T: rows in a few groups, each row roughly a mix of its group's directions:
T (106 x 11):
[[-24  -5  13   2   4   4  19 -60 -28 -10 -22]
 [ 37 -18 -35  -3   1 -42 -12  12 -32   5  -9]
 [ 17 -40   7 -34  12   7  39  25   9  -4  24]
 [-43 -24 -22 -36  34 -16   1   0 -10  -4 -20]
 [-12  -4 -24  26 -17  17 -36  31 -29  20  24]
 [ 38 -20 -42  18  -1 -23   7   1   4 -37 -12]
 [  5 -17   0   6   1 -21   9 -29  29  49 -35]
 [ -3 -27   5  -3  -5  12  11  -8  58  32  23]
 [  8   9  32 -44   4  26   3 -44 -18   2  -6]
 [-14 -45   6   4 -23 -45  -3  -9 -22 -25  -9]
 [ 35   8 -25  15  31   2  37  20  28  12  18]
 [ 13   2 -30  51   0 -15   6 -30 -27  -6  24]
 [-29  28  15  40 -21  19 -21  30  -2  24  -5]
 [-29 -24  15 -10  -4  -5 -16  36  44  28  -2]
 [ -1  15  29  31  10  32   6 -11 -33 -39 -14]
 [  3 -23  54  19 -14  26  27   7 -17 -18  -1]
 [ 34  14   5  15  41  30  20   6  33  16  -9]
 [-21  29 -28  16  19  34   8 -37 -10  26   6]
 [ 11 -25  38 -18 -10   4  -6  -6  45  30  22]
 [ 49 -35 -15  -1  16 -35   1   3  12  22  10]
 [ 27  26 -22  19  33  -8 -24 -11 -31 -31  -9]
 [-21  29 -35 -20 -11  35  22 -13 -25  15  17]
 [ 38 -20 -40  -1 -10  -4 -28   0  15  39   7]
 [ 11 -31  20  17  24 -39  40 -16  12  -2 -14]
 [  3 -15  -3 -16  26   6  11  12  42 -37  38]
 [ 28  14 -14  18 -43  -4  12 -21 -11  11  44]
 [-25  51 -29   7  12  14 -24 -27  -5   4 -16]
 [ 21 -24  -8  43  -1   0 -16  -9  30 -10  43]
 [ -5  12 -30  15  12  36   7   7 -20  46  27]
 [ -1  -3 -34 -19  26 -45  24 -11 -13  32   2]
 [-22  -1 -28  28 -16  42  -7 -21  20  16  30]
 [ 33  21 -30   8 -24  42 -13 -11 -20 -21 -13]
 [-40  14  26 -13 -15   1 -13  16  -9  50  14]
 [ 17   0 -24  28  49  -2   8 -27 -21 -28   7]
 [-24   4  25 -21 -20  10 -13  12  35 -29 -39]
 [-10 -16 -21  57 -13   9 -27 -16   4  25  14]
 [ -7  12   0 -33   0  35  -4 -53 -15  -9 -20]
 [-36   0 -21 -49  15  -1  40   3   4   7 -10]
 [ -6  26 -16 -23   4  64 -20   4  -8   6   4]
 [  9  20 -45 -43  -8  11  18   1 -27 -18  15]
 [ -6  -4   7  54   9 -35   6 -22 -12 -33  -4]
 [-32 -18  36   3  45 -21   4 -11  12  22  13]
 [ 31 -35   0 -28  -9 -20 -37  29  20  -1   6]
 [ 14 -32 -13  36   8 -18  -7  22  46   6  19]
 [-15 -35 -27  -1 -20 -25   9 -29 -41 -17   7]
 [-18  26  31 -33   6  12  14 -34 -34  15  14]
 [ 23  -9 -52  -4 -17   8 -43  14   2 -18  -8]
 [ 12   1 -53 -23 -21  -7 -20   8 -13 -11  37]
 [-33  21   9 -41 -43  -1 -25  11  -8 -12  -1]
 [-33  12   3  27  12  -7  -9  57  12   1 -23]
 [-15 -25   2   3  -5  -6  -4   8  46 -55  -4]
 [  2  -1 -36  -8 -21  20   8  58  -2  11  17]
 [ 40   3  38 -38  14   9  13 -12  11 -24 -16]
 [-18  -9  -3  32 -15  27   1  -8 -31 -38 -35]
 [  2 -34 -46  35 -11  -1 -19 -11  16  16  22]
 [ 38 -32  11  10  29 -30  30   1 -23 -15  -3]
 [ 24  34  48  30  16   5 -24  -9  -3   2  14]
 [  9  -4 -44  11  12  -3  12  -8 -27  29  45]
 [-15   6 -16 -32  40  21   7 -34 -28   3  24]
 [-39 -15  24 -22 -25 -15  -5  17 -17  42   7]
 [-25  29 -21  30   5  20   1 -33 -36  10  19]
 [  9  14  -9 -59  -4  16  11  39  17 -10   7]
 [  0   3 -40 -14   3  35  -6  10   9   6  53]
 [  5  14 -44  41  -6  33 -23  22  -3  -9  -5]
 [ 10 -42   5  -6  17  13  39  13  11 -29  32]
 [  9 -18  38  11   4 -14   7 -45   9  26  33]
 [ 19 -28 -11 -50  23 -13  17   2  28  -8  21]
 [-19  10 -19 -10 -34  20 -42  30 -22   8  19]
 [-17  13  56  -2  -9  18   2   9   4 -35 -28]
 [ 46 -24   0  27 -17  29 -19  11 -29 -14  -5]
 [-63  25 -18 -19 -10   3  10   6   0 -18  17]
 [-16   9  18 -16 -27  51  13   8 -25  30  -9]
 [ 31 -30 -29  37  18  -1 -33  -3 -14   2  19]
 [ 28 -17  11  -8   8 -66   3  11  -7  15  -7]
 [ -4 -27  21  45 -23 -22 -17 -24   3  11 -28]
 [  2 -12  24 -36 -19 -26  -8  18  39  24 -23]
 [-35 -36  18  -2  38   6 -23 -12  22  23 -10]
 [-20  57  28  11   7  -9 -16 -21 -10  24  -8]
 [-15  14  25 -53 -22 -15  21 -12 -28   0 -14]
 [-15 -12 -23  18 -31 -12  25  24 -18 -46 -11]
 [-34  -7 -12  -7 -22  -5  13 -42 -43 -19  -5]
 [  5 -11  14  17 -13  33 -35 -28  -4  -2 -47]
 [-21  14  43  19 -22   4 -21 -12  30  -8 -35]
 [ -8  46  13  19   6 -34  27  15  29 -14  13]
 [-39   4 -25  21   9  11  10 -20  26 -18  43]
 [ 29  24  18  24  20 -20 -25  12  40 -25   2]
 [ -3   3  26 -26  19   6  29   7  22  55   1]
 [  5 -35  -5  -4   7 -32  39 -40 -10 -20 -12]
 [ -1  -6  10  42   7  41 -40   1  21  13 -16]
 [ -8  18  69 -13  14  -2   9 -13  -7   7 -13]
 [ 18 -29   0 -47 -19  -3  -4 -12   9 -19 -43]
 [-22  25 -28   9 -18   2 -35   3 -19 -42 -21]
 [ 37 -27  11 -14   3   0 -26  43  33   1  -9]
 [-11  17 -32 -27 -21 -10  20 -22 -44   1  22]
 [  0  30  -6   3  12   7 -33  10   3  46  41]
 [ 23  35 -17 -40   9  21 -22   0  23  18  25]
 [ 37  -5  10   6 -15 -48 -25  13 -23  21 -16]
 [-33   2  39  23  13  -5  21 -21  33 -29   2]
 [ -8   7  56  -3 -12  18   9   7 -14 -20 -41]
 [ 26 -19 -21  -3  -1   9   1 -59 -11   4  30]
 [-27  27  -9  -3 -29  44   5  10 -19 -29 -23]
 [ -3  23  -5 -16  -2  -3   6  44  20  42  33]
 [ -5  13  35 -25  41 -23  33   0  -1   0  27]
 [  4 -28  31  -8 -21 -17   4   0  42  34 -24]
 [  9  43 -11 -11  19  34 -24 -14   8  31  26]
 [ 21 -34 -12  47  15 -19  23   2  -2 -30 -12]]
one row of each group, then the others: which group is each in?
[ 39 -25 -16 -14   7 -42  -2 -14  19 -34   7]	<67>
[ 35 -19  58  -9  -8 -15   0  22   9  13  -7]	<18>
[-26  -5  59  -3  35 -15   5  -8   9  18  -2]	<8>

[  1  27  30  16  22  -2   3  32  -6 -28 -43]	<8>
[ 19  -2  42  19  11  34 -18 -13  32  22  17]	<8>
[ 19  -1   8 -36   5 -27 -46 -12  18  19  26]	<67>
[-31  -4 -47 -24 -34   8   0  21 -22   5  14]	<18>
[ 29  22  25  -3 -11  -7 -18  10 -36  47   2]	<18>
[ 24  34  -1  -2  23  33 -15  22  31  28  14]	<67>
[ 22   1 -34   6  23  51 -19   1  17  -2  24]	<8>
[ -7 -13  47 -22  -6 -17  -8 -26  11 -24 -37]	<67>
[  8  23  24   4  38  -6  19 -52  18   5  -7]	<67>
[ 27   4  30 -12  23  19  -2 -24  -9 -31 -42]	<8>
[-14 -12  18  23  10 -44  45  15   8  23   9]	<67>
